Duvak: [133 111 110 125  94 133 115 143 129 105 124 141 112 110  56 149]
sasa: [175 172 160  68 153 134 105 115 158 166  82 116 120 103 163 108]
Dup: [175 172 160  68 153 134 105 115 158 166  82 116 120 103 163 162]
miss Dup: [105 153 162 160  68 172 115 134 116  82 158 103 166 120 175]  [163]
tags:
[163] -> Z_614
[164] -> Z_381
[115] -> Z_529
[116] -> Z_748
[141] -> Z_110
key Dup 11:   Z_748
has: [124 141 112 110  56]  yes
find: [175 172 160  68 153 134 105 115 158 166  82 116 120 103 163 108]  sasa

sasa: [159 153 143  73  85 124 123 175  73 122 197  70 119 186 131 122  99 111
 171 129  79  68  74 137 134 186 189 151]
Duvak: [177  77 188 173 115 166 182  80 130  92 133 143  79 124 189 192  83  76
  77 172 144 169 149 180  80 145 112 177]
Gusa: [122 189  85 134 159  78 175  99  70 131  68 153 151 171 186 137  73 186
  73 123 124 111 129  74 119 143 122 197]
order: [119 123  85  79  68  70 197 159 189 134 186 129 186  99 175 124  73 171
 143 153 111 131  74 151 122 137  73 122]  sasa
order: [137 134 186 189 151 159 153 143  73  85 124 123 175  73 122 197  70 119
 186 131 122  99 111 171 129  79  68  74]  sasa
order: [ 85  73 153 134  79 197 171 175 124 151 111 122  74  99 129  70 143 186
 131 189 123 122 186 159  73 119  68 137]  sasa
miss Duvak: [143 112  76 192 133  79 144  83 182 173 124 177  92 177  77 166 180 130
 149 188 172  80 145  77 169  80 115]  [189]

bozi: [ 95  83  85 124 102]
Ses: [102  83  85 103 102]
lezik: [102 158 159 124 102]
miss bozi: [124  95  83 102]  [85]
miss Ses: [ 83 102  85 102]  [103]
miss lezik: [158 102 102 124]  [159]
has: [101 158 159]  no
has: [124 102]  yes
Table of tags by key:
[103] -> Z_480
[102] -> Z_710
[123] -> Z_422
[104] -> Z_872
[124] -> Z_96
key lezik 3:   Z_96
find: [ 95  83  85 124 102]  bozi

Ses: [113 119 127 108 111  93 148 111 132 123  92 186 120 134]
Duvak: [ 87 112  74 142 127 137 136 106  71 122 103 129  97  89]
Veso: [ 98  82 131  87 128  70 136 138 110 129  57 134 109 115]
sasa: [117 124 120 137 120 113 111 112 167 129 120 116 112 103]
Fud: [135  72 120 102 120 127 173  80 116  95 101  87 131 143]
Niz: [165  93 187 151 165 112 161  98  91 190 162 102 116 167]
Gusa: [106 102 115 116 120  85  99 136  73 108  92  81 141 124]
Lotam: [ 99  85 141 103 136 124  73 120  92 116 115 108 106  81]
lezik: [143 179 108 144  91 144 147 162 145 141 143 195 140 146]
Dup: [136 113 129  89 127  74  97 103 137 142  71  87 122 106]
order: [ 99 106  92 120 102 136  73  85  81 116 124 141 108 115]  Gusa
miss Niz: [162  91  93 187 165  98 161 165 102 167 190 116 112]  [151]
order: [112 161  98  91 190 162 102 116 167 165  93 187 151 165]  Niz
miss Duvak: [103 106  87 136  97 127  74 142 137 129  71 112 122]  [89]
order: [ 73 141 106  92 116 120 108 115 103  85  81  99 136 124]  Lotam
Table of tags by key:
[120] -> Z_24
[80] -> Z_44
[132] -> Z_384
[103] -> Z_405
[111] -> Z_340
[110] -> Z_543
[119] -> Z_904
[162] -> Z_486
key Ses 7:   Z_340
order: [106 122  87  71 142 137 103  97  74 127  89 129 113 136]  Dup

Veso: [176  67 154 125  99 132 183 126 217 101 114 197 183 119  62 111 131  85
  93 153 118 100  91 122  87 105]
Ses: [112 200 139 117 160  92 149  99 126 103  95  82  71 123 183 105 116 163
 110 170  90 119 103 134 217 129]
Fud: [101 183 197 131 183 126 153 119  91 175 114  87 217  85 122 111  93  99
 105 100 118 132 154  67 125  62]
Marep: [142 129 150 120 118 116 167 115 168  97 104 135 129 119 123 103 126 113
  96 165 103 115  91 125 137 121]
lezik: [146 127 149 122 116 119 164 120 169 100 110 140 133 122 117 106 127 109
 101 159 111 113  95 124 134 119]
Duvak: [ 85 182 107 131 165 121  76 123  43 151 127  65  84 136 185 136 127 182
 161 120 127 150 156 141 158 150]
Dup: [152 112 151 123 108 121 171 121 185 101 111 155 143 120 102 110 128  99
  95 158 115 107  90 124 123 114]
bozi: [148 113 147 126 111 122 157 122 171 106 114 151 144 121 103 115 128 101
 107 154 117 114  99 126 120 117]
Niz: [127 119 146  95 122 111 110 109 140 101 133 149 124 116 127 169 134 121
 106 118 120 117 113 100 159 164]
Gusa: [ 90 160 100 138 157 125  65 129  43 163 139  82 103 137 170 151 127 173
 176  95 146 150 166 139 139 151]
Lotam: [135 132 143 122 125 115 154 114 152 104 110 131 126 122 126 110 126 120
 108 157 110 118  98 130 140 123]
key -> tag
[120] -> Z_124
[103] -> Z_551
[97] -> Z_234
[121] -> Z_100
[98] -> Z_921
[102] -> Z_587
[156] -> Z_447
key Lotam 22:   Z_921
find: [127 119 146  95 122 111 110 109 140 101 133 149 124 116 127 169 134 121
 106 118 120 117 113 100 159 164]  Niz
find: [176  67 154 125  99 132 183 126 217 101 114 197 183 119  62 111 131  85
  93 153 118 100  91 122  87 105]  Veso
find: [101 183 197 131 183 126 153 119  91 175 114  87 217  85 122 111  93  99
 105 100 118 132 154  67 125  62]  Fud
order: [100 118 132 154  67 125  62 101 183 197 131 183 126 153 119  91 175 114
  87 217  85 122 111  93  99 105]  Fud
order: [105  87 122  91 100 118 153  93  85 131 111  62 119 183 197 114 101 217
 126 183 132  99 125 154  67 176]  Veso
find: [ 90 160 100 138 157 125  65 129  43 163 139  82 103 137 170 151 127 173
 176  95 146 150 166 139 139 151]  Gusa

Gusa: [114  73 132  82 141 107 183 127  99 105  97  74 158]
Duvak: [165  73 132  82 141 107 183 127  99 105  97  74 158]
Marep: [ 95  63 135  63 127  73 118 130  58 106  61 172 106]
Ses: [166 173 117 153  90 164 169 113 158 165 165 101 157]
Niz: [111  85 131 155 183 148 130 110  63 103 161 129 135]
Dup: [103 130 135 129 130 155  85 148  63 110 161 183 111]
lezik: [121  52 142  49 131  51 101  98  98 109  41  59 113]
key -> tag
[114] -> Z_830
[141] -> Z_827
[165] -> Z_908
[166] -> Z_505
[142] -> Z_393
[164] -> Z_367
[132] -> Z_247
[113] -> Z_890
[103] -> Z_758
key Gusa 0:   Z_830
order: [155 130 148  63 111 129  85 110 161 103 130 183 135]  Dup
find: [111  85 131 155 183 148 130 110  63 103 161 129 135]  Niz
miss Ses: [165 117 101 153 157 169 165 158 164 113  90 173]  [166]
miss Ses: [158 165 113 157 153 173 169 101 117  90 165 164]  [166]
miss Marep: [ 58 118  63  61  73 172 106 135 106 130  63  95]  [127]
order: [111 183 161 110  63 148  85 155 130 129 135 130 103]  Dup

Lotam: [118 146 158 149 167 143]
Gusa: [104 101 123 107 119 119]
Ses: [117 128 109 133 172  82]
Fud: [183  87  85  41 111  58]
Marep: [182 142 157  86  82  55]
bozi: [114 115  86  90 107 157]
sasa: [167 156 139 162 209 138]
Niz: [162 150  90  71 114 119]
Veso: [124 102 121 118 139 103]
lezik: [160 130 167 160 148 118]
Dup: [167 156 151 162 209 139]
Duvak: [109 108 156 166 123 172]
miss Veso: [124 139 103 121 118]  [102]
has: [ 90  71 114]  yes
has: [ 71 114 119]  yes
has: [123 101]  no
has: [117 128 110 133]  no
key -> tag
[104] -> Z_678
[117] -> Z_183
[167] -> Z_236
[168] -> Z_314
[118] -> Z_426
[143] -> Z_494
[119] -> Z_949
[162] -> Z_439
[124] -> Z_760
key Lotam 0:   Z_426
miss sasa: [139 156 167 209 162]  [138]

Lotam: [126 106 131 126 127 131 119 122 143 142 120 121 125]
Veso: [126 122 136 120 123 117 123 125 121 145 124 129 124]
Duvak: [133 144 131 126 127 139 132 130 144 167 141 125 124]
Fud: [127 133 123 133 130 148 138 133 145 128 118 115 118]
Gusa: [117 125 145 129 129 134 127 129 111 123 129 101 143]
Ses: [110 116 125 132 130 130 134 129 116 158 129  68 124]
Marep: [140 136 133 135 128 129 130 128 114 121 127 112 110]
Dup: [136 116 128 124 129 132 127 127 148  90 105 163 128]
lezik: [136 146 130 127 131 123 130 129 137 156 148 201 127]
sasa: [141 143 124 135 127 129 127 132 117  91 133 135 128]
bozi: [133 133 129 123 133 110 133 128 127 102 123 214 132]
Niz: [111 125 129 117 129 123 134 127 129 143 129 102 145]
order: [111 117 134 127 129 125 129 129 143 129 102 145 123]  Niz
tags:
[111] -> Z_468
[101] -> Z_524
[117] -> Z_944
[118] -> Z_195
[129] -> Z_287
[112] -> Z_839
[143] -> Z_978
key Gusa 8:   Z_468
has: [214 123]  no
has: [143 129 102]  yes

Dup: [184 118  97 146 144 190 162  60 159]
Marep: [137 154 101 125 129 139 112 149 150]
Gusa: [ 62  99 151 100 157  53 138 149  77]
lezik: [ 62  99 151  88 166  97 153 124 158]
miss Gusa: [149  62 157  77 138  53 151 100]  [99]
Table of tags by key:
[125] -> Z_344
[61] -> Z_17
[146] -> Z_752
[59] -> Z_574
[60] -> Z_743
[147] -> Z_692
[124] -> Z_304
key Dup 7:   Z_743
has: [129 125 101 154 137]  no
has: [154 101]  yes
find: [137 154 101 125 129 139 112 149 150]  Marep
miss Marep: [101 125 137 154 129 112 150 149]  [139]

Niz: [146 130 144  88 129 122 119  81 101]
bozi: [132 128 125 120  87 115 118 124  48]
Marep: [122 100 130  79 130 124 131  88 137]
Ses: [100 107 121 118  89 117  83 105 125]
Veso: [106  94 113 170  80 124 119 188  66]
Duvak: [109  91 114 188  91 130 115 216  73]
Dup: [117 124 121  83 107 125 118  89 105]
has: [129 115 216]  no
tags:
[129] -> Z_656
[105] -> Z_59
[81] -> Z_530
[106] -> Z_438
[80] -> Z_324
[66] -> Z_851
key Veso 4:   Z_324
order: [ 83  89 100 105 107 117 118 121 125]  Ses
miss Dup: [ 83 107 125 105 121 124  89 118]  [117]
order: [105  89 118 125 107  83 121 124 117]  Dup
has: [170  81 124 119 188]  no
miss Dup: [124  83 118 107  89 105 121 117]  [125]

bozi: [148 107 111 137 105 102 105 149 108 123 102 102 159 125 137 110 160 139]
Fud: [117 122 118 135 126 179 173 116 161 135 139 127 112 151 103 156 105 123]
Duvak: [173 112 126 104 122 156 116 139 135 127 135 161 179 151 117 118 103 123]
Niz: [136 128 142 141 126 127 130 138 131 131 142 130 125 139 133 132 132 132]
lezik: [139  72 111 148  78 114 117 136 158  53 135  66 130  65 110 152 100 156]
order: [118 103 123 173 112 126 104 122 156 116 139 135 127 135 161 179 151 117]  Duvak
order: [103 105 112 116 117 118 122 123 126 127 135 135 139 151 156 161 173 179]  Fud

Dup: [137 170 167 163 111 124 185  80 166 123 102 142  81 149 110 153  93  88
  99 169  78 165  91]
Duvak: [147 108 114 158 131 187 143 152 115 180 123 171 122 147 126 145 125 111
 130 112 164 159  94]
sasa: [147 123 158 158 147 126 145 114 171 130 112 164 115 152 131 187  94 108
 122 143 111 180 125]
Fud: [158 111 207 197 121  97 104 102  90  83 135 161  71 187 130 146  83  99
  82 108  83 137 100]
Marep: [126 147 174 176  98  97 225 114 209 119 104 127 132 186  83 150 110 101
  89 202 112 156 107]
Veso: [105 151 125 138  89 118 165 158 162 118 132  91 225 140  93  95 166 165
 113 158 164  87 154]
order: [145 114 171 130 112 164 115 152 131 187  94 108 122 143 111 180 125 147
 123 158 158 147 126]  sasa
order: [ 71  82  83  83  83  90  97  99 100 102 104 108 111 121 130 135 137 146
 158 161 187 197 207]  Fud
tags:
[158] -> Z_80
[207] -> Z_339
[174] -> Z_365
[167] -> Z_313
[208] -> Z_917
[157] -> Z_755
[114] -> Z_291
[125] -> Z_631
[206] -> Z_91
[197] -> Z_934
key Fud 2:   Z_339
find: [137 170 167 163 111 124 185  80 166 123 102 142  81 149 110 153  93  88
  99 169  78 165  91]  Dup

